In the data rows, 128 means zero.
Some points:
Array([141, 137,  93, 147, 122, 158, 134, 115, 167, 167, 125,  98, 155,  98, 155, 141, 128, 105, 147, 125, 137, 163, 119, 186, 131, 167, 137, 163, 137, 122, 105, 147,  98,  40, 167,  89,  77, 119, 131, 112,  77,  83, 115])
Array([115,  98, 144, 115, 137, 163, 119, 134,  77,  83, 115, 151,  59, 173, 163, 197, 151, 101, 131, 134, 101, 216, 173, 119,  83,  70,  40, 197, 151, 125, 125,  89, 147, 158, 125, 144, 147, 158, 137, 109, 197,  89, 163])
Array([109,  77, 151,  70, 101, 197, 131, 122, 101, 109, 158, 134,  77, 186, 141, 131, 112,  70,  70,  93,  98, 155, 158, 125,  98,  98, 112, 216, 109,  77, 155,  83, 125, 128, 109, 186, 119, 186, 141, 158, 122, 134, 179])
Array([ 59,  59, 131, 109, 186, 122, 186, 158, 163, 119, 163,  77, 197, 115,  40,  93, 115,  93, 119,  98, 115,  59, 147, 216, 158, 115, 179,  70, 216, 216, 216, 119, 173, 112,  59,  93, 173, 197, 112, 216, 163, 163, 167])
Array([158, 141, 109, 122, 141,  89, 141, 151, 134,  98, 134, 167, 216, 128, 119,  77, 186, 131, 112, 179, 179,  93, 109, 128, 134, 105, 109, 151, 186, 167, 137, 112, 119, 141, 122,  59, 122, 163, 163, 101, 112, 173, 147])
Array([155,  83, 101, 101,  89, 167, 197,  89, 173, 144, 128, 144,  93, 158, 115,  70,  93,  98, 105, 158, 163, 151,  98, 163, 137, 137, 147, 158, 163,  98, 119, 179, 105, 109, 101, 155,  93,  59, 197, 128, 109, 109,  83])
Array([137,  93, 155,  83,  98, 151, 158, 147, 109, 101, 122, 128,  83, 134, 109,  83, 137,  40,  40,  89,  70,  89, 163, 137, 179,  77, 134, 147, 147, 147, 173,  40, 137, 155,  77,  83, 144, 167,  98, 134, 151, 137, 197])
Array([134, 179, 216, 151, 173, 112, 173, 141, 131, 147, 173, 131, 137, 125,  59, 115, 101, 216,  77,  83, 105, 131,  83,  83,  89, 119,  98, 122,  77, 105, 109, 122, 141, 115, 186, 131, 167, 147, 128, 119, 131, 122, 109])
Array([179, 147, 163, 141, 134, 173, 109, 173, 141, 112, 179,  40, 119, 179, 158, 105, 109, 167, 155, 131, 155,  98, 115, 134, 155, 131, 115, 119, 141, 186, 147, 109, 128, 144, 197, 134, 216, 115, 167, 186, 125, 155, 141])
Array([ 83, 112, 158, 131, 112, 155, 112, 167, 128, 163,  98, 101, 134, 167,  83, 112,  83, 134, 137, 119, 151, 144, 105, 158, 128, 155, 128, 144, 119, 151,  40, 167,  77, 125, 179,  98, 134,  93, 119, 137, 128, 112, 122])
Array([112, 115, 105, 158,  40,  83, 167, 179, 115, 137,  59, 122,  89,  59, 122, 155, 216, 197, 186, 197, 122,  77, 179, 122, 163, 147, 141, 125,  93, 128, 197, 216, 186, 197, 155,  70,  59, 112,  93, 155, 186, 119, 112])
Array([ 93, 125, 167,  89, 144, 115, 115, 109, 119, 115,  89, 141, 112, 147, 144, 125,  77, 119,  98, 105, 112, 122, 101, 109, 151, 163, 125, 131, 105, 144,  93, 101,  83, 137, 128, 197, 158, 101, 144, 141,  70, 141, 155])
Array([ 40, 216, 134, 216, 119,  93, 105, 155, 137, 125,  77,  89, 109, 119, 216, 186, 125, 144, 141, 115, 134, 119, 155, 173,  40, 101, 151, 141, 101, 158, 115, 186,  70,  70, 173, 163,  83, 105,  40, 197, 216,  70, 105])
Array([105, 119, 179, 134, 131, 131, 155, 144,  93, 128, 105, 147, 101, 141, 137, 101, 119, 173,  59, 155, 186, 167, 112, 131, 147,  83, 101, 179, 155,  59, 101, 134,  93, 179, 163, 122, 101, 173, 134, 115, 173,  77,  93])
Array([173, 134,  59, 197, 167,  98, 147, 101,  89,  40, 119, 173, 158, 109, 186, 173, 167, 115, 158, 141, 167, 115, 186,  98, 186, 216, 186,  98,  83, 101, 167, 163, 197, 173,  93, 119,  70, 141,  83, 122, 147, 197,  70])
Array([128, 101, 112, 128,  70, 147, 179,  83, 151, 131, 141,  83, 115, 151, 131, 109,  98,  89, 125, 144, 158, 173,  59, 141, 105, 134, 173, 186, 167,  93,  77, 155, 115,  89, 141, 128, 131,  70, 186, 105, 141,  93,  98])
Array([ 89, 197,  89, 163,  83, 105,  40,  93, 155, 134, 151,  70, 128, 122, 179, 163, 141, 128, 197, 167, 141, 105, 134, 151, 115, 151, 155, 101,  98, 163, 144, 125, 109, 122, 158, 173, 109,  83, 115, 144, 137, 115, 144])
Array([197, 109,  70,  59, 151, 144, 144, 112,  98,  59, 155, 105, 186,  89,  89, 134,  59, 137, 115, 109, 125, 134, 216, 112, 167, 125, 158, 134, 131, 131, 141, 131, 163, 134,  98, 216, 128, 179, 125, 147,  89, 128, 137])
Array([151, 186, 128, 112, 125, 128,  70,  70, 179, 216,  83, 197, 141, 131,  93, 119, 147, 155, 122, 101,  40,  83, 144, 101,  77,  89,  77,  89, 128, 137, 128,  70, 131, 167, 131, 137, 163, 131, 151,  40, 167, 179, 151])
Array([186,  70,  40,  93,  59, 119, 216,  40, 216, 197,  40, 216, 167, 163,  70,  89, 163,  59,  83,  70, 216, 109,  40, 179, 122, 141, 216,  83, 125,  40,  70, 197,  59,  93, 134,  77,  40,  98, 216, 167,  83,  40,  40])
Array([ 77, 158, 119, 167, 105, 141,  59, 125, 147, 173, 137,  59, 173,  77, 197, 151, 144, 112, 216, 186, 147, 112, 141, 167, 109, 173, 163,  59, 134, 141, 158, 128,  89,  98, 147, 158,  89, 109,  70, 163, 144, 105, 131])
Array([163, 163, 125,  77, 155, 134,  98, 128,  40, 179, 147, 125,  40, 197, 125, 158, 131, 186, 167, 163, 128, 179, 125,  93,  93,  93,  83, 173, 158, 155, 134, 105, 112, 105,  70, 179, 197, 128,  77,  89,  40,  98, 101])
Array([131, 167,  83, 186, 158, 101, 125,  98,  70,  70, 167, 155, 163,  83, 151, 122, 173,  83, 151, 216, 197, 125, 197,  40, 216, 179, 197,  93,  59, 112, 179, 158, 216, 163, 151, 112, 105, 155,  89,  83, 158, 158,  59])
Array([ 70, 122, 141, 173,  77, 137, 163, 186, 144, 155, 144,  93, 147, 144, 147, 128,  70, 151, 179, 137,  93, 141, 131, 197, 125, 144, 131, 167, 197, 134,  59, 141,  40, 119, 137, 151, 115,  77, 147, 173, 101,  59,  89])
Array([144, 131,  77, 144,  93, 109, 128, 119, 105,  93, 131, 179, 179, 137, 167, 137, 155, 109, 173, 151, 119, 137, 151,  89, 197, 186, 167, 105,  89, 109, 151, 144, 179, 186, 119, 105, 112, 125, 105,  98, 105, 151,  77])
Array([125, 173, 186, 125, 216,  77,  93, 197, 158, 151,  93, 109,  98, 112, 101, 167, 122, 179, 101,  77,  83, 158,  89,  77, 112, 197, 105, 137,  40, 197,  89,  98, 101, 131, 112, 141, 151,  89, 101, 131, 115, 147, 125])
Array([167, 144, 115, 105, 109,  40, 101,  59, 112, 158, 112, 186, 151,  93, 128,  59, 158, 125, 109, 112, 144,  70, 128,  70, 101, 109, 122, 112, 115,  89, 112,  93, 158,  77, 144, 125, 137, 137, 179,  59,  59, 186, 173])
Array([ 98, 128, 137, 119, 115, 125, 137,  77, 125, 122, 186, 115, 105, 101, 173, 147, 134, 147, 163, 173, 109, 101, 137, 144, 119, 128, 119, 109, 122, 115, 131, 151, 144, 147, 115, 167,  98,  40, 109, 151,  98, 101, 128])
Array([216, 151, 197, 179, 163,  59, 151, 105, 186, 186, 101, 119, 122,  70,  77, 179,  40, 158,  93,  59,  59, 128, 122, 115,  70, 122,  70,  40, 112, 119,  83,  77, 134, 151, 216, 147, 186, 122, 155, 125,  93, 125, 158])
Array([101,  40,  98,  98, 147, 179, 122, 137,  59,  89, 197, 137,  70, 216, 134, 144, 105,  77,  89, 122,  89, 186,  77, 155,  59,  40,  59, 155, 173,  83, 186,  59, 151, 101,  83, 115, 155, 216, 122,  77, 134, 131, 186])
Array([119,  89, 122,  40, 197,  70,  77, 131, 122, 141,  70, 158, 131,  40, 112,  40, 197, 141, 128, 147, 173,  40,  70, 147, 141,  59,  89, 128, 144, 179, 163, 173, 155,  59, 105,  40, 125, 134, 158,  70, 155, 167, 216])
Array([147, 105, 173, 137, 179, 186,  83, 216, 197, 105, 109, 112, 125, 155, 105, 216,  89, 163, 144,  40,  77, 197,  93, 105, 144, 112,  93,  77,  70, 173,  98, 115, 122, 216,  89, 109, 141, 144, 173, 179, 179, 144, 119])
Array([122, 155, 147, 155, 128, 216,  89, 163,  83,  77, 216, 163, 144, 105,  98,  98, 179, 122, 134, 128, 131, 147, 167,  59, 173, 158, 144, 115, 179,  70, 122, 137, 167,  83,  40, 101, 179, 151,  59,  93, 119, 216, 134])
Along one direction, these points spread out more than along any other. How many in every 100 of the points above lie lower along it than each point below? Answers are rounded to whole numbers. More than half of the points above lie lower than the first one.
Array([109,  77, 151,  70, 101, 197, 131, 122, 101, 109, 158, 134,  77, 186, 141, 131, 112,  70,  70,  93,  98, 155, 158, 125,  98,  98, 112, 216, 109,  77, 155,  83, 125, 128, 109, 186, 119, 186, 141, 158, 122, 134, 179]) >> 3
Array([ 70, 122, 141, 173,  77, 137, 163, 186, 144, 155, 144,  93, 147, 144, 147, 128,  70, 151, 179, 137,  93, 141, 131, 197, 125, 144, 131, 167, 197, 134,  59, 141,  40, 119, 137, 151, 115,  77, 147, 173, 101,  59,  89]) >> 45
Array([197, 109,  70,  59, 151, 144, 144, 112,  98,  59, 155, 105, 186,  89,  89, 134,  59, 137, 115, 109, 125, 134, 216, 112, 167, 125, 158, 134, 131, 131, 141, 131, 163, 134,  98, 216, 128, 179, 125, 147,  89, 128, 137]) >> 48
Array([122, 155, 147, 155, 128, 216,  89, 163,  83,  77, 216, 163, 144, 105,  98,  98, 179, 122, 134, 128, 131, 147, 167,  59, 173, 158, 144, 115, 179,  70, 122, 137, 167,  83,  40, 101, 179, 151,  59,  93, 119, 216, 134]) >> 61
Array([144, 131,  77, 144,  93, 109, 128, 119, 105,  93, 131, 179, 179, 137, 167, 137, 155, 109, 173, 151, 119, 137, 151,  89, 197, 186, 167, 105,  89, 109, 151, 144, 179, 186, 119, 105, 112, 125, 105,  98, 105, 151,  77]) >> 88
Array([ 40, 216, 134, 216, 119,  93, 105, 155, 137, 125,  77,  89, 109, 119, 216, 186, 125, 144, 141, 115, 134, 119, 155, 173,  40, 101, 151, 141, 101, 158, 115, 186,  70,  70, 173, 163,  83, 105,  40, 197, 216,  70, 105]) >> 76
Array([137,  93, 155,  83,  98, 151, 158, 147, 109, 101, 122, 128,  83, 134, 109,  83, 137,  40,  40,  89,  70,  89, 163, 137, 179,  77, 134, 147, 147, 147, 173,  40, 137, 155,  77,  83, 144, 167,  98, 134, 151, 137, 197]) >> 18
Array([155,  83, 101, 101,  89, 167, 197,  89, 173, 144, 128, 144,  93, 158, 115,  70,  93,  98, 105, 158, 163, 151,  98, 163, 137, 137, 147, 158, 163,  98, 119, 179, 105, 109, 101, 155,  93,  59, 197, 128, 109, 109,  83]) >> 64
Array([112, 115, 105, 158,  40,  83, 167, 179, 115, 137,  59, 122,  89,  59, 122, 155, 216, 197, 186, 197, 122,  77, 179, 122, 163, 147, 141, 125,  93, 128, 197, 216, 186, 197, 155,  70,  59, 112,  93, 155, 186, 119, 112]) >> 91
Array([125, 173, 186, 125, 216,  77,  93, 197, 158, 151,  93, 109,  98, 112, 101, 167, 122, 179, 101,  77,  83, 158,  89,  77, 112, 197, 105, 137,  40, 197,  89,  98, 101, 131, 112, 141, 151,  89, 101, 131, 115, 147, 125]) >> 27
Array([101,  40,  98,  98, 147, 179, 122, 137,  59,  89, 197, 137,  70, 216, 134, 144, 105,  77,  89, 122,  89, 186,  77, 155,  59,  40,  59, 155, 173,  83, 186,  59, 151, 101,  83, 115, 155, 216, 122,  77, 134, 131, 186]) >> 0
Array([ 59,  59, 131, 109, 186, 122, 186, 158, 163, 119, 163,  77, 197, 115,  40,  93, 115,  93, 119,  98, 115,  59, 147, 216, 158, 115, 179,  70, 216, 216, 216, 119, 173, 112,  59,  93, 173, 197, 112, 216, 163, 163, 167]) >> 39
